One turning vector, and how many steps it has turned:
The counts run from 0 to 586.
-24.0, 8.3, -2.1, -3.5, -0.7, 0.7, 12.1, -1.0, -3.5, 1.3, 7.4, -12.8, -21.2, 7.4, 10.8, -5.8, -1.9, 1.2, -2.0, -10.5, 11.6, -10.4, 2.1, 6.7, -13.5, 7.4, 3.9, 22.7, -0.3, 5.3, -10.0, 33.8, -6.1, -32.5, -12.9, -7.8, 25.8, 3.9, -17.5, 16.9, 2.5, -30.5, 7.1, 19.1, 4.2, 8.2	12
-3.9, -10.1, 5.7, -15.5, 14.9, -14.0, 25.0, -7.4, -16.6, -16.4, 16.8, -19.5, -3.9, -3.4, -2.8, -9.0, -15.9, 9.0, -14.4, 6.8, 21.9, 0.2, 0.8, 2.7, -11.0, -1.1, 20.0, -0.5, 3.4, 21.5, -7.5, 4.5, 7.4, -25.5, 3.8, 9.4, 37.8, 33.6, -8.2, 8.4, 6.6, -4.9, 3.5, 3.0, -6.5, -17.4	359
10.5, 7.8, 5.4, 5.2, 13.2, 3.3, -12.4, 11.0, -17.8, -16.9, -1.3, -0.4, -25.6, -11.6, 12.9, -9.3, -7.1, 16.8, -8.9, 39.6, -14.8, -3.0, 22.1, -3.1, -22.3, -3.8, 17.8, -6.6, -22.9, 24.7, 31.8, -4.2, -2.6, 10.9, -14.4, -17.7, 5.5, -3.4, 7.9, 11.3, 2.3, -1.7, 10.7, 1.7, 8.7, -7.8	132
15.0, -6.9, 16.0, 11.7, -3.4, 1.0, 23.2, -2.1, 4.5, -15.3, -24.1, -2.5, 0.3, -12.6, 9.6, 1.7, -17.6, -10.8, 3.6, 11.3, -12.1, 5.5, -0.1, 16.8, 15.7, -2.3, 1.5, 10.1, 13.0, 29.6, 21.0, -9.3, 18.6, -5.1, -19.9, -5.8, 12.2, 29.3, 17.9, 7.2, -8.4, 19.9, 1.2, 9.3, -17.5, -19.8	574
19.9, -6.6, 14.9, 7.8, 2.2, -9.9, 15.3, -0.1, -32.1, -15.2, -6.9, 18.4, -0.2, 0.9, -10.4, 6.0, 5.8, -0.4, -7.7, 6.9, -5.9, 25.5, 9.5, -1.0, -12.3, 2.9, 13.4, 11.1, 22.4, 22.2, 13.3, -9.7, -11.0, -11.1, 10.5, -10.0, 8.4, 29.5, -2.7, -11.9, 11.4, 6.8, -15.4, -14.9, -25.0, -20.8	98
-12.3, 8.3, 0.3, -14.1, -0.5, -2.5, 2.5, 5.6, -13.1, 0.6, 33.8, -11.4, -17.6, 19.5, 2.1, 1.6, 4.0, 20.4, -14.7, 6.6, 31.0, 4.1, -6.1, -5.4, -20.2, 5.4, 2.6, -24.0, -27.6, -8.8, -22.8, -3.2, 6.9, 6.2, 14.5, -4.8, 24.3, -15.6, -8.9, 0.3, -6.4, -18.1, 2.6, -4.4, -3.4, -5.0	583
7.2, -1.3, 8.3, 8.8, -13.4, 0.4, -13.8, -34.4, 3.8, -5.3, 2.7, 16.1, -7.7, 22.5, -15.1, -1.0, 21.5, 6.2, -6.5, -3.4, 11.9, -5.9, -2.0, 20.0, -14.1, 13.0, 14.7, -0.5, -0.1, -10.2, -29.5, -26.1, -25.0, -17.0, -6.9, -3.0, 0.2, -29.2, 4.3, -9.0, -16.7, 11.0, -11.6, 3.6, -6.6, -2.5	188
-12.6, -0.1, 9.2, 7.8, -4.3, 5.2, -29.4, 2.4, 2.0, -23.6, -7.6, 11.9, 7.3, 3.1, 10.5, 6.3, -14.9, 3.8, 3.2, 7.9, -7.4, -19.2, -4.0, 11.0, 1.8, -7.9, 1.7, -25.0, 0.0, -25.7, -19.6, -22.5, -4.0, 19.8, -10.0, 0.8, -15.7, -23.9, 26.4, 13.5, -5.8, 1.0, 0.9, -2.5, 26.5, 11.3	39
7.5, -4.2, 22.0, -4.8, -6.0, 1.1, -5.3, 25.1, -14.5, 1.7, 15.8, 24.2, -5.4, 16.1, -12.7, 15.0, 17.9, -4.1, 4.6, -15.4, 9.7, 7.3, -11.6, 18.9, -3.1, 8.3, -8.4, -6.4, 7.7, -6.7, -28.6, -16.7, 5.7, 3.4, 32.5, 12.7, -11.2, -3.3, 10.9, -16.2, 5.1, 2.1, -25.2, -17.7, -22.7, -15.4	403
2.9, 5.0, -14.8, -0.5, 17.5, -8.8, 20.2, -6.8, -12.4, -12.8, 7.6, -9.4, -13.6, -10.7, 8.5, -3.0, -6.8, 5.4, -19.6, 16.0, -10.0, 15.3, 23.1, 12.1, -8.3, 13.1, 5.5, -1.5, -23.2, 26.7, 6.5, -13.8, -7.6, 2.0, -26.6, -24.9, 23.8, 12.3, -13.3, 8.1, -22.6, 9.2, -12.5, 6.7, 3.8, 0.8	425
-9.7, -1.0, 2.7, 5.0, 1.0, 1.5, -31.8, 5.7, -12.5, -22.2, -8.0, 12.2, 16.8, -5.0, 8.2, 11.6, -18.1, 10.3, 3.9, 4.7, -5.3, -5.1, 5.6, 11.2, 9.0, -8.2, 10.7, -14.0, 5.8, -25.5, -23.6, -11.4, -0.2, 8.3, -2.0, 13.7, -17.5, -8.8, 27.2, 14.2, -10.3, -4.9, -2.9, -25.0, 32.4, 22.2	38
29.5, 4.3, 7.7, 34.5, -13.8, 7.8, -15.7, -15.8, 0.7, 0.1, -17.6, 17.9, -4.6, 11.4, -3.6, 17.6, 23.5, 1.0, 11.8, -10.6, 7.6, 7.0, 20.4, 19.1, 11.3, 1.2, 6.4, 24.5, 2.8, -9.9, 0.8, -6.5, -11.6, -14.5, -20.2, 1.6, -10.3, -9.5, 8.8, -1.3, -10.1, 5.0, -9.6, -7.5, 0.9, 9.6	6
13.4, 18.5, 21.1, 5.3, 5.9, -4.0, 24.5, -17.9, -11.1, -9.0, -27.1, 12.6, -6.4, -2.7, 8.8, -10.8, -1.6, 8.2, -6.3, 19.5, -17.0, 11.8, 1.9, 17.9, 11.8, -18.5, 14.2, 5.6, 11.4, 30.6, 4.9, -11.2, -7.8, -1.8, 1.1, 8.6, 22.3, -0.2, -3.4, -15.2, -12.2, 15.5, 12.3, -12.1, -7.4, -17.1	281
9.0, 8.8, 14.0, 7.4, -6.7, -14.3, 9.8, -14.4, 7.0, 15.9, -13.6, 10.1, 14.0, 16.4, -20.0, 10.5, 27.4, 28.8, 12.0, -12.5, 27.9, 15.8, 1.8, -30.5, 14.0, 18.6, 2.2, 8.9, 1.2, -3.4, 17.6, 1.3, -22.0, -13.7, 16.9, 7.5, 14.8, -2.3, 2.3, 4.7, 13.8, -2.2, 25.7, -6.3, -12.0, 1.3	285
-6.4, -5.9, 11.0, 8.2, -2.1, 17.3, -22.8, -12.8, 17.8, 22.7, -15.3, 0.5, 17.6, 6.2, -4.8, -3.3, 11.8, -1.7, 24.3, -24.0, 5.3, -5.0, -7.5, -10.0, 4.3, 3.8, -6.4, 10.1, 2.8, -29.6, 3.3, -0.5, 14.5, 25.1, 0.9, 17.8, -34.4, -20.8, 23.5, 11.7, 3.4, 8.9, 10.4, -2.1, 7.4, 7.0	563
4.4, -14.6, -0.8, -17.9, 38.2, -16.2, 12.1, -6.5, -6.6, -5.8, 0.2, -11.3, 18.4, -14.6, 12.0, -21.2, -15.6, 11.8, -3.4, 6.3, -5.5, -0.1, -1.8, 15.6, 4.2, -10.4, 13.2, 0.4, 7.6, 22.1, 2.6, -1.0, 16.9, -4.5, 18.2, 42.4, 10.6, 18.5, 3.6, -1.8, 2.7, 9.2, 18.6, -14.2, 2.4, -11.9	214
-5.2, -2.4, 3.2, 7.1, 1.7, 1.4, 1.8, -51.9, 12.7, -14.8, -19.4, -14.9, 9.4, -7.3, -20.3, -17.7, -15.5, 15.4, -19.9, 12.5, -6.6, -12.5, 2.4, -12.0, -12.2, 1.8, 19.9, -13.6, 8.4, -2.1, 6.8, -11.1, -8.4, -23.4, -18.9, 8.3, 8.5, -2.4, 8.9, 6.3, -16.7, 4.4, 5.4, 14.3, 7.6, 6.5	412
-5.4, 11.9, 22.7, 14.4, -16.9, 5.4, 16.5, 6.2, -7.1, 1.0, -6.8, 11.6, -7.4, 8.8, 1.8, 22.7, 6.4, -12.2, 15.6, -3.9, 4.8, 12.0, -7.3, 2.5, 28.2, 1.7, -9.4, -10.9, -12.3, -11.4, -9.1, -19.8, 11.6, 36.4, -3.3, -9.6, 7.3, -7.6, 28.0, -0.7, -12.0, 35.7, 2.3, -6.5, 2.8, -17.6	203
-5.3, -13.6, 9.3, 0.9, -5.1, 6.9, 6.9, -15.2, 12.4, -6.9, -15.4, -14.4, -5.3, -13.3, -5.8, -19.9, -9.8, -19.0, -8.5, 5.8, -32.6, -17.7, -4.6, 12.0, -20.7, -1.3, 7.9, 10.5, 24.8, 10.1, 3.6, -2.1, 2.8, -16.1, -20.3, 4.3, -2.8, 6.7, 12.0, -2.6, -1.2, 11.9, -6.1, 39.9, -15.9, -17.7	228
-13.3, 7.5, 23.7, -6.9, 6.5, 13.2, 1.9, 27.7, -16.9, -5.6, 14.5, 5.5, -33.2, 7.6, 9.4, -7.4, 7.5, -12.6, -4.2, 14.9, -10.7, -7.0, -16.3, 18.9, -23.9, -4.1, -6.6, -6.2, -11.3, 14.4, 2.2, -7.3, 12.3, 27.7, 15.2, -12.0, 12.7, -18.5, 8.9, 2.8, -5.0, -3.6, 1.4, 5.9, -13.0, -23.9	94
-12.8, -16.4, -11.0, -14.3, 0.1, -8.6, 3.8, 3.1, 2.6, -0.7, 5.9, -17.2, 15.8, 5.0, 14.2, -2.2, -15.7, 2.3, -2.8, -26.3, 12.2, -0.1, -2.3, 2.4, -18.6, 12.3, 1.7, 15.2, 21.8, -11.9, -29.9, 26.3, -1.8, -24.8, -9.1, 0.6, -3.5, 15.9, -16.4, 7.1, 16.4, -29.2, -17.3, 5.6, -0.6, 12.9	487
-2.0, -17.6, -9.5, -6.1, 15.0, -0.8, 11.8, -45.5, 9.2, 13.8, -11.1, -8.1, 13.2, -10.9, -23.4, -23.7, 12.1, -3.4, -12.0, -16.0, -18.2, 13.6, 11.4, -14.4, -21.1, 20.3, 10.5, 23.5, 10.2, 2.7, 17.4, 8.8, -1.9, -8.9, -9.5, 12.3, -2.6, 8.6, -9.4, -2.6, 6.4, 9.9, -11.1, 15.9, -11.3, -3.0	376
6.9, 11.2, -3.3, -1.7, 2.1, -7.9, 3.1, -8.4, 25.1, -10.2, -32.1, -2.2, 8.1, -14.8, 24.0, -8.1, -25.7, 9.3, -0.5, 10.7, -30.5, -2.3, 1.5, 17.1, 18.4, -3.7, -1.1, -11.8, 11.0, 9.4, -2.6, -10.2, -7.8, 4.4, -26.9, -0.5, -14.6, -2.7, -1.1, 1.8, -25.4, -3.3, 15.0, 5.0, 7.4, 22.4	118
-17.0, -4.2, -9.1, -14.4, 21.7, -5.9, -0.2, 10.5, 1.5, -0.6, -3.5, -14.7, 8.7, -15.8, 10.7, -12.5, -26.7, -9.3, -1.4, -21.6, -26.1, 11.6, -1.9, 13.5, -11.5, 8.2, -13.3, 10.3, 10.7, 2.7, -9.1, 25.9, 5.1, -6.3, -7.7, 14.4, -8.5, 26.6, -5.2, 16.8, -11.0, -28.2, -5.3, -6.1, 7.4, 23.7	342
17.6, -17.1, 11.0, 3.3, 8.8, 8.5, -10.8, -16.5, 5.6, 9.5, 5.7, -12.5, 22.8, -0.1, -21.3, 2.2, 11.5, 17.7, 5.6, -4.4, 18.7, 2.8, -3.2, -17.3, 1.0, 2.9, 4.9, -17.1, -14.8, -9.0, 20.1, -15.0, 17.4, 17.8, 15.4, 27.9, -23.2, 4.2, 23.9, 0.6, 0.6, 22.3, 3.5, -16.5, -7.4, -7.8	217
12.7, -8.9, -4.9, 8.9, 7.6, 24.7, -28.0, -13.1, 16.2, 5.5, -18.8, -23.1, 14.3, -8.9, 11.2, -8.3, -12.5, 14.9, 4.5, -2.3, 0.8, -6.7, 6.7, -2.8, -8.2, -2.6, 0.5, -7.1, -10.7, -17.6, 12.9, 15.8, 20.0, 18.2, -13.2, 8.3, -36.9, -8.1, 7.9, 11.6, -4.2, -21.0, 7.1, -12.7, 16.0, 21.7	527
11.9, -3.3, -11.2, 4.7, 19.0, 2.0, -34.5, -5.6, -9.6, 3.4, -1.3, 3.7, 9.9, -12.5, -6.1, 2.7, -6.1, 19.7, -0.2, 0.6, 1.7, 0.0, 30.4, -13.1, -5.3, -3.4, 9.2, 1.6, -9.1, -25.5, 3.3, 11.3, 3.5, -4.7, -1.1, 22.0, -24.6, 0.1, 14.0, 6.4, 9.1, -12.2, 0.2, -29.1, 20.7, 23.1	36
32.8, 5.0, -2.3, 5.5, 5.4, -11.1, 3.5, -5.2, 16.4, 20.8, -7.5, -1.1, 17.7, 5.9, 5.4, 3.5, 20.6, 25.9, 15.1, -19.7, 21.7, 14.5, 7.7, -9.4, 24.0, 5.8, 0.6, 18.6, -13.7, 17.2, 23.8, 0.6, -2.5, -8.1, 5.7, 11.4, 2.8, 5.4, -3.8, 3.8, 0.0, 1.2, 31.0, -13.3, -5.6, 6.9	431
12.3, -2.9, 10.1, 9.7, 3.1, 1.8, 19.0, -5.9, -7.2, -19.8, -10.7, 0.2, -11.2, -8.3, 14.1, -6.2, -10.5, -16.2, 2.2, 9.4, -16.2, 6.4, 8.5, 31.8, 2.1, -6.0, 11.7, 21.8, 8.9, 34.7, 9.7, -5.2, -2.2, -15.0, -19.4, 3.0, 19.5, 24.2, 8.0, 5.0, -11.5, 21.9, -3.8, 9.5, -6.0, -19.2	573
14.9, 12.9, -3.4, 5.5, 1.5, -11.5, -6.0, 25.4, -25.0, 1.6, -14.2, 22.6, 3.7, -8.5, 11.7, 21.4, 0.6, 7.7, 15.3, 6.3, -1.5, 3.9, 29.3, -7.1, 21.4, -6.8, 8.2, 1.7, -3.5, -20.0, -7.1, 0.6, 3.7, 13.2, 9.2, 16.9, -4.1, -4.4, 17.5, -10.1, 25.3, 5.5, 11.3, -26.0, 17.4, 0.4	512
15.9, -4.9, -1.4, 10.8, -4.8, -17.8, -11.9, -27.7, -3.4, -9.2, 5.9, 14.2, 11.3, 6.0, -0.3, 1.6, 20.0, 14.2, -0.2, 13.5, 10.8, -16.1, 9.2, 6.9, 1.7, 3.7, 33.8, -1.2, 0.2, -4.5, -11.2, -31.2, -22.7, -13.3, -8.4, -0.6, 4.0, -18.9, 11.5, -6.5, 10.1, 30.1, 1.6, 5.8, 13.0, -19.7	480
-15.2, 10.0, 9.4, -8.3, -9.9, -14.9, 8.0, 15.7, -4.8, 14.8, -9.2, 10.1, 9.4, 13.2, -3.1, 9.4, 1.7, 8.1, 13.5, -14.9, 12.9, -1.7, -4.2, -17.4, 14.3, 4.1, -5.3, 13.8, 15.4, -11.0, -20.9, 21.6, -11.8, -4.6, 29.5, 23.6, 8.0, -6.2, 5.3, -0.6, 29.8, -21.9, 26.8, -8.9, -1.4, 0.7	287
